In the rows, zero is written as 128.
Named turns come first, each shown by rows before and after it. Which turns, in which order, take the first row of each pair that follows to the second? Write the first one first, as in the answered first pair.
turn kurer:
[126 124 107 134 109 131 124 128 137 123 133 151 109 111 111 133 127 138
 131 183 141 119  93 121 116] -> [112 114 116 140 114 150 120 146 142 132 129 144  95 134 128 128 114 145
 114 136 140 105 102  97 100]
[151 103 136 115 120 119 160 125 125 145 110 140 109 134 164 139  87 137
  72 108 103 146 135 128 144] -> [162 151 148 127  91 133 129 101 104 153 120 130 134 129 124 135 111 127
 127 173 119 148  92 156 163]
[149 100  86 101 121 103 139 117 115 159 137 135 130 110 146 104 142  93
 127 125 140 106 135 184  95] -> [135 125 100 118 101 139 110 125 108 173 134 118 130 132 138  96 142  93
 147 105 145  86 110 177  91]
turn Mis:
[156 117 164 117 146  92 130 109 141 114 157 117 112 112  66 104 150 114
  93 182 144 130 146 154 130] -> [159 126 163 122 135  98 123 110 133 115 157 109 113 113  64 100 152 111
 100 186 147 128 140 159 130]
[125  99 108 110 137 102 155 138 122 130 128 132 132 110 159 129 136 111
 108 114 111 118 148 143 117] -> [110 158 143 137 122 155 101 126 112 136 130 112 146 131 124 123 143 115
 157 139 132 113 100 139 131]
[125 154 155 129 122 152 134 108 123 121 126 141 155 115  87 120 137 118
 163 188 135 125  83 144 156] -> [127 103 138 103 166 110 181 109 148 101 121 167 135  94 116 136 117 126
 110 167 115 147 139 128 149]
[132 126 127 118 107 119 135 143 120 137 128 127 112 142 137 128 128 120
 129 106 123 108 130 138  99] -> [121 149 151 133 126 145 117 136 129 124 124 128 114 149 126 132 120 130
 141 109 127 121 128 111 110]
turn Bazo:
[131 120 115 137 111 131 130 148 120 145 134 115 119 139 153 134 128 127
 107  81 112  91 126 134 100] -> [129 145 146 130 167 134 129  99 142  94 131 144 140 110 116 151 127 145
 124 155 129 142 144 105 133]
[122 151 125 143 143 137 109 128 121 130 116 126 128 139 134 151 153 113
 110 133 126 131 123 139 120] -> [120 151 131 141 147 137 111 132 125 125 112 127 122 145 142 153 148 115
 106 125 126 133 127 133 117]
[ 90  91 121 104  79 145 141 141 150 142 128 108  82 191 160 109 122 149
 135  54 145  70 176 151  75] -> [101 130 161  92 147 142 128  61 176  66 126 155 114 141  92 135 123 168
 169 183 170 146 185 118 130]
[151  99 123 125 137  62 159 155 137 145 147 107 128 126 127 144 104 135
 141  96 121  99 108 128  98] -> [155 116 137 123 169  59 157 127 150 112 148 124 141 105 105 154 106 143
 156 147 133 129 119 117 121]
turn vezud:
[ 91 106 151  90 166 107 173 150 114 119 175 121 116 116 145 118  86 170
  96 150 115 155 151 103 115] -> [ 98 116 132 102 102 118 156 176  84 163 180  87 117 138 153  97 105 148
 119 129 112 119 111 146  99]
[135 133 131 118 145 133 123 101 127 109 167 148 109  85 124 107 154 135
 117 153 119 188 124 102  87] -> [139 110 108 113 124 115 137 126 119 133 168 135  96  94 150 100 153 126
 100 119 107 165 129 117  68]
[134  63 136  89 159  55 162 132 114  87 145 146 119 109 158 129 124 133
 115 176 147 156 129 145 122] -> [144  71 117 103  99  66 142 156  85 127 154 118 121 126 167 119 142 113
 132 162 144 119  90 182 108]
turn keguf:
[127 128 116 138 132 136 124 136 119 129 135 128 143 128 124 133 128 111
 121 150 134 128 117 134 120] -> [125 130 119 142 134 144 120 140 123 132 133 129 144 130 124 132 131 110
 123 147 134 129 118 131 122]
[129 139 174 177 120 176 109 158 176 113  83 134 167 172 122 141 135 145
 125 142 156 131  99 135 130] -> [136 100 145 173 106 158 133 186 171 133  84 129 151 181 156 136 132 137
  94 100 138 113 109 146 108]
[148 147 108 139  86 163 114 149 101 177 142 116 123 151 115 109 131 104
 120  93 125  80  89 152 112] -> [166 124  84 121  86 120 144 140  96 177 149 132 127 123 120 113 142  92
 111 119 123  90 105 175 116]
[137 133 130 143  75 178 104 102 100 117 132  99 148 159 129  89 157 129
 165 105 148 102 106 145 131] -> [146 104 106 129  66 153 128 113  96 128 133  98 139 162 147  90 157 121
 141  90 137  94 117 158 122]
Now pairs of rows:
Between the rows of a pair lie two turns.
[116 113 124 135  92 157 126 182 133 159 139  90 112 158 154 129 127 143
 111  59 114 115  99 118 116] -> [159 117  93 104  89  88 150 131 114 145 154 120 144  97 124 141 159 125
 136 171 122 149 101 177 148]	kurer, vezud
[130 147 129 130 132 158 123 120 160 110 122 125 120 117  98 137 150 135
 138 172 150 160 124 121 154] -> [153 112  86 121  94 114 152 143 134 142 132 116 113 110 125 131 159 117
 119 148 134 135 129 165 137]	Mis, vezud
[ 46 144 144 138 176 189 104 128 183 112 108 140 112 140 111 143  71 162
 122  63 120 151 140  64 119] -> [ 91 188 101 138  73 159  84 107 112 163 139 115 156 118  79 127 135 114
 201 159 139 128  62 178 133]	Mis, vezud
[149 131 112 154  62 123 147 131  75 164 143 101 159 103 167 119 177  86
 161 111 105  79 103 202  88] -> [139  91 143 125 193  94 195  96 142  80 127 170 140  68 162 153 131 129
 100 133 103 151 197 118 109]	vezud, vezud
[126 155 141 122 148 131 104 104 132 110 121 130 133 116 108 132 130 128
 148 157 136 153 132 119 142] -> [133 124 108 122 103 118 114 146 112 152 125 106 120 136 140 115 134 107
 133 109 120 110 124 153 114]	vezud, vezud
[ 97 106 119 142 149 160  97 149 171 142  94  71 108 161 143 122 123 140
 104 101 137 143  89 125 131] -> [130 114  85 123 122 110 114 122 149 150 111  82 126 126 131 126 158 113
 125 174 143 150  78 186 151]	keguf, kurer
[129 109 117 130 146 117 154 126 134 127 126 139 115 109 145 134 116 136
 112 110 121 119 160 121 127] -> [134 135 111 142  99 134 128 130 111 155 131 120 130 118 134 121 136 121
 141 121 131  99 116 153 127]	Mis, keguf
[120 168 163 150  97 173  76 121 107 138 129 110 145 126  90 122 143 127
 161 153 133 115  90 135 142] -> [152  98 102 116  87  83 148 135  94 155 140 127 134  93 134 127 151 105
 110 140 113 110 129 182 121]	vezud, Mis
[ 83 168 129 137  81 114 151 128 137 123 132 104 142  82  62 136 190  97
 197 157 126 133 144 174 135] -> [ 53 140 136 153  89 147 150 180 157 137 121  88 107 124 104 125 155 108
 151  50 111  99 163 132 100]	kurer, Mis
[ 99 108 113 105 109 104 149 119 113 153 114 109 127 130 128 155 155 126
 126 130 113 136 151 129  67] -> [ 81 125 143 112 140 133 137 108 130 125 108 117 125 135 108 158 142 142
 133 133 117 157 156  94  80]	Mis, vezud
[ 86 127 149 156 136 210 132 170 171 111  86  52  95 157 162 136 115 169
 123  25 108 127 106  46 118] -> [ 95 189 176 159 140 221 101 110 160  84  99  67 135 126  93 145 140 172
 191 145 137 164  74  63 164]	vezud, Bazo
[140 150 141 149 121 113 105  99 115 156 127 101 131 166 142 133 154 132
 153 160 137 116 112 131 115] -> [135 116 125 141 125  96 132 120 125 162 123 106 108 168 172 132 140 139
 116 116 120 108 136 122  99]	Mis, vezud
[142 154 152 108 176 113 110 104 123 110 127 150 127 110  93 128 138 106
 140 184 114 131 133 137 140] -> [140 104 126 100 169  88 138 141 129 136 128 139 100 122 140 127 121 103
  90 113  95 111 156 141 108]	keguf, Mis
